Each path below is one point turned by a fixed rotation once a step. After each direction that follows a path, write how fast that rotation turns it, in degrees each step (0 if it stays still).
Each turn is a multiple of 5 degrees from 10 to 175, or 0.
Each row of a path follows its step; steps can be skipped.
Path 1:
step 0: [ -4  19  -6   6  -2  -9 -10   1  -5   7  -2  -9  -8  16   0   6  15   6
   3  -3  -5   9 -10  -6 -17  -2   1   6   2  11  -1   0  10   5   1]
step 1: [ 10  -3   2  -3  -3  12  -5  -6   5  11   6  11 -18  10  -3 -11  -3  -7
  -4  -4   0   7  -7 -17  -6  -4   5   6  -7  11   5  14   9  10   0]
step 2: [ -7  17   6  -1   0  13  11   4   0   8  -7   9 -19  -4   6 -11  -5   9
  -8  -7  -6  -1   1  11   1  -4   8   6   5  15  -6  -4   1   8   7]
step 3: [ 10   1 -13   2  -5  -6   0  -7  -9  10   1   1  -3 -12  20  -8   8   8
   3 -15   4  14  -1   8  -7   8   1   3  -7  16  -6   0   2   0  -4]
step 5: [  3  15   4 -10   7   0  -9 -10   0   5  -6  -1  -8   2  11  20 -15   7
   1  -9  -1  -4   9   9  -6   5  13   1  -8  -4  -4  -4   9  -3  10]
step 6: [ -8  -2  -8   4  12   7  -5 -18   4   5  -4   3  -5  -9  10   9   2  -9
   1   0  10   7  -5 -10 -20  12  -5   2 -11   1  -4  -7  -7   5   9]
step 8: [ -9  18  -5 -13 -15  -8  -4 -13  -7  -5   1   0 -13   3   7   7  -2  -4
  -6   6  -5   4 -16   5  -6   6   1  12  -1   1   6  12  -2  -5  -1]
step 9: [ -4  -8   1 -11  -1  -5  17 -13   1   8   9   3 -14 -13   5 -10 -11   0
   0  12   3   6 -12 -14  -2   4   2  -4  -1   1  -8  12   4   4   8]
step 10: [-16  12   0  -3  -2  -8   9  10 -12   3  10  -7  -1   1  16 -12  -8   9
  -5   3   3   2   3   0  -3 -12  12   4  -6  -2 -12  -8 -10   1  10]
step 11: [ 14   9  -2  -3 -14 -15  -3   6   4  10   1 -12  -2   4   7   0   8  -3
   7  -3  19  11  -6  -5  -9   5   9   8  -6  -7  -8   6  -4  -5   7]
Directions:
[-1 -3 -1  2  1 -5  0 -1  5 -1 -1 -7  1  3  2  0 -3  1  2 -2  1  0  0  0
  0 -2  7 -7 -4 -1 -2 -2  0 -4  1] -> 60
[-1 -2  3  5 -2 -2  0  2  2  4 -5  4 -1  5  2 -2  5  1  0 -1  0  0  1 -3
  5 -1  2  5  0  1 -2 -3  7  1 -4] -> 25
[-3 -2 -3  0 -2 -1  8 -2 -1 -1 -1  2 -3  2  0 -1 -1 -4 -3 -1 -1  0 -5  3
 -1 -3  3 -2  3  6  5  3 -1  1 -5] -> 55
[ 7  2 -2 -2  1  5  0  1  4  1 -2  1  0 -1  2 -1 -1 -3  4 -4  2  2  4  7
  1 -4 -2 -1 -2  4 -1 -4  1  2 -3] -> 35
Path 2:
step 0: [ -3   4  10   5  15  -2  -9   6   3 -16   2   1  -3   5 -13  10   2  11
 -11  -1 -10  14  -1 -20   5   3  -2   7   6  -1  -3  -6  14   5  -4]
step 2: [ -9   9   3   0   3   1  -7   4  -4   2  -4   5   1   3  -1  -3   4  10
   8  16 -23   7  -5 -13  -1   2   2   9  -9 -17  -9  11   8   5 -14]
step 3: [  5   6  -1   6   1   9 -10  11  -1  -8   2  16   1   3  -9   4  -3   0
  15  14 -14   8   2  -1   5  15  -5   5   5 -13 -17   2   9   3  -3]
step 4: [  1   0  -8  -1 -11   4   4  12  -4  -5 -13  15 -12   0 -12  -3   6   2
   6  14 -13   7   5  -5   1   8   3 -10  -5  -6 -19 -13   4   4   1]
step 5: [  3   3   1   3   8 -11  -1  12  -9   3 -12  15 -16  14  -2   6   3   1
   1  10  -9   2  11   7   0   1  18  -8  -9  -6 -15  -1  11   0  -4]
step 6: [  1  -9  -9  12  10  -4  -4  18  -2  -4   0  13 -15   3  -1  19  11   3
   1   5   2   0  15   4  -2  -3   2  -3  -2 -14 -14   7  -3   6   2]
step 7: [ -1 -15  -5   6  -8   6 -10  14 -15   3   2   6 -17   3  -2  11  11   6
 -11   9 -10   4  17   0   4  -8   0   4  -8  -5   5  -4  -5   6   2]
step 8: [ -2  -4  10  -3   0  -1 -15   1  -8  -6   8  -4 -16   2 -12  12   1   1
  -6  17  -8  -8  18   8   0   2  15   8  -5 -10   3  -4 -11   4  -3]
step 9: [  0 -12  -1 -18  -5   1 -10  17   6 -10   9  -4 -10  -8  -4   8   1  -3
  -8  10   1  -2  11  -3   2   7  13  10  -5  -5  -8  12  -8   5  -7]
step 11: [ 12  12   0   2 -10  -4   0  -1  11  -1  14   1 -11   9  -1   2   0   0
  -8  24  11   5  12 -13   0   3   8   6  -1  -3  -7  -1 -10  -7 -11]
Directions:
[-1 -1  1  9 -4  3 -2 -2 -1  8  4  1  2  0  3  2  2  2  3  5  1  0  0 -1
 -2 -2 -4  1  0 -1  0  4 -2 -2 -2] -> 80
[ 0  1  2 -2 -1  5  2  4  0  0  1  4 -1  1 -1  2 -2  5 -4  1 -2  1 -2  0
  0 -2 -7  0  1  5 -1 -5 -4 -4  5] -> 110
[ 2  4  0  0 -2 -1  2  1  0 -3 -3  0 -3  2  1 -5 -2  2  7  0  0  8 -3 -1
 -2  3 -3  1  0 -5  1  1  0 -6 -1] -> 35
Path 3:
step 1: [  5   2   9   7 -13   0 -13  -2  -1  19  -6   3   4  15  -1  -5   0  -4
 -15  -6  -5   3  11  -8  15  -3   6   9   0   6  13 -17  -9   7  -1]
step 2: [  6   6   0  12  -8   2 -19   5   3   0 -18  15  -6  11   7   5  -5  -3
 -10   0   0  -7  -8  -6  -9  11  17   5   1  15   9   1   5  -7 -12]
step 3: [-12   1 -10  11  -5  -1  12   4  -2 -13 -19   7   2  11   5   2 -13  -4
  15   6 -10  -5  -6  11  -7   5  17   0   4  11  -6  -1   2  -9   9]
step 4: [-13  -2 -10   1   1   2  12   5   1 -19   9  12   0  10   5  -9 -14   7
  -7   2 -11  10   3   8  11  -7  -2   7  -4   5 -10 -13  -2   7  17]
step 5: [ -4  -2   1  13  -7   5 -12  -8  15  -4  13   5   4   7  -5  -1 -19   3
 -15 -12  15  22   1   1   6  -7  -4   3  -2  -6  -4  -8   1   0  -3]
step 6: [  6  -7  16  20 -20  -1   0 -16   9  13  -5  10   8   5  -7  11  -7  -4
  -1  -5   4  -5   2  -8   9  -7   2  -9   6   7   2  -8   0  -7  -7]
step 7: [  4 -12   7  -1   1   8  -3  -1  -6   4 -17  22   3   9   5   0  -3  -3
  -3  11  -8 -11  -2  -6  -3  -5   0  -4  11  25   3  -6  16   2  -2]
step 8: [-15  -1  -5  -6   4  11  -3   6 -13  -2 -15   1   3  11   8  -5 -14 -15
   4  -3  -7  14   4   8  -5   0  12  11  12   4  -1  -5  18   4   3]
step 9: [ -9  17  -2   5 -13   0  -1   1  -3 -16   5  -1   0   3   5  -4  -8  -8
  -3 -15 -13   7  10  -1  13   1  15  13   4  -4  -1 -21  -8   4   0]
step 11: [ -7 -12  -6  13  -8  -3  11  -6  11   9 -17  -1  13  17  -8   7 -11   7
  -8  13   5   4 -11  -4  -6  -5   2  -9   1  10   0  -7  -3 -11   4]
Directions:
[ 2 -3 -2 -1  5 -1  3 -3 -7  3  3 -2  5  5  0 -2 -2  1 -7  0 -1  1  3  0
 -5 -1  1  2 -2  2  0  1  0  0  5] -> 100
[ 0 -2  1 -3  1  3 -1 -6  0  5 -3  4  4  0  2  4  3  1  2  2  4  2 -1  2
  3 -3  1  3 -5  2  4  1 -3  3 -4] -> 65
[ 1 -1 -2  7  0 -3  0  4  3  2 -2  3 -4  2  0 -1 -2  4  1  1  3  0  2  4
  0  2 -1  2 -6  1 -1  6 -6  1  4] -> 40
[ 4  2 -1  0  4 -1  3  4  2 -1  4  6 -2 -2  3  1  1  1 -3  0 -2 -3 -2 -9
  3 -1  1  1 -2  2  0 -2  0  7  1] -> 135
[ 4  0  1  0  0  1 -3  7 -2  2 -2  0  1  2  0  0 -1 -6  1  1  2 -7  5  1
  1 -5 -1  2 -3 -3  5 -1  6 -2  0] -> 60
[-8  5  1 -2  3 -7 -2 -1  1  3  1  5  1  0  3  2  0 -3  2  0 -5 -3  1  4
 -3  2  1  3  0  1 -2  2  4  1 -2] -> 70
[ 0 -4 -3 -6  3 -4  0  3 -1  2  3  0 -1 -5  1  0 -6  2  3 -2  2  4  2  3
  6  3  2  3  3  1  2 -4  1 -1  2] -> 85
[ 6 -1 -5 -3 -1  0  6  2  2  0 -7  2  0 -3  2  1  1 -2 -3  2 -2  2  0  5
 -1  0  3 -5  2  4 -1  4  4 -1 -1] -> 80
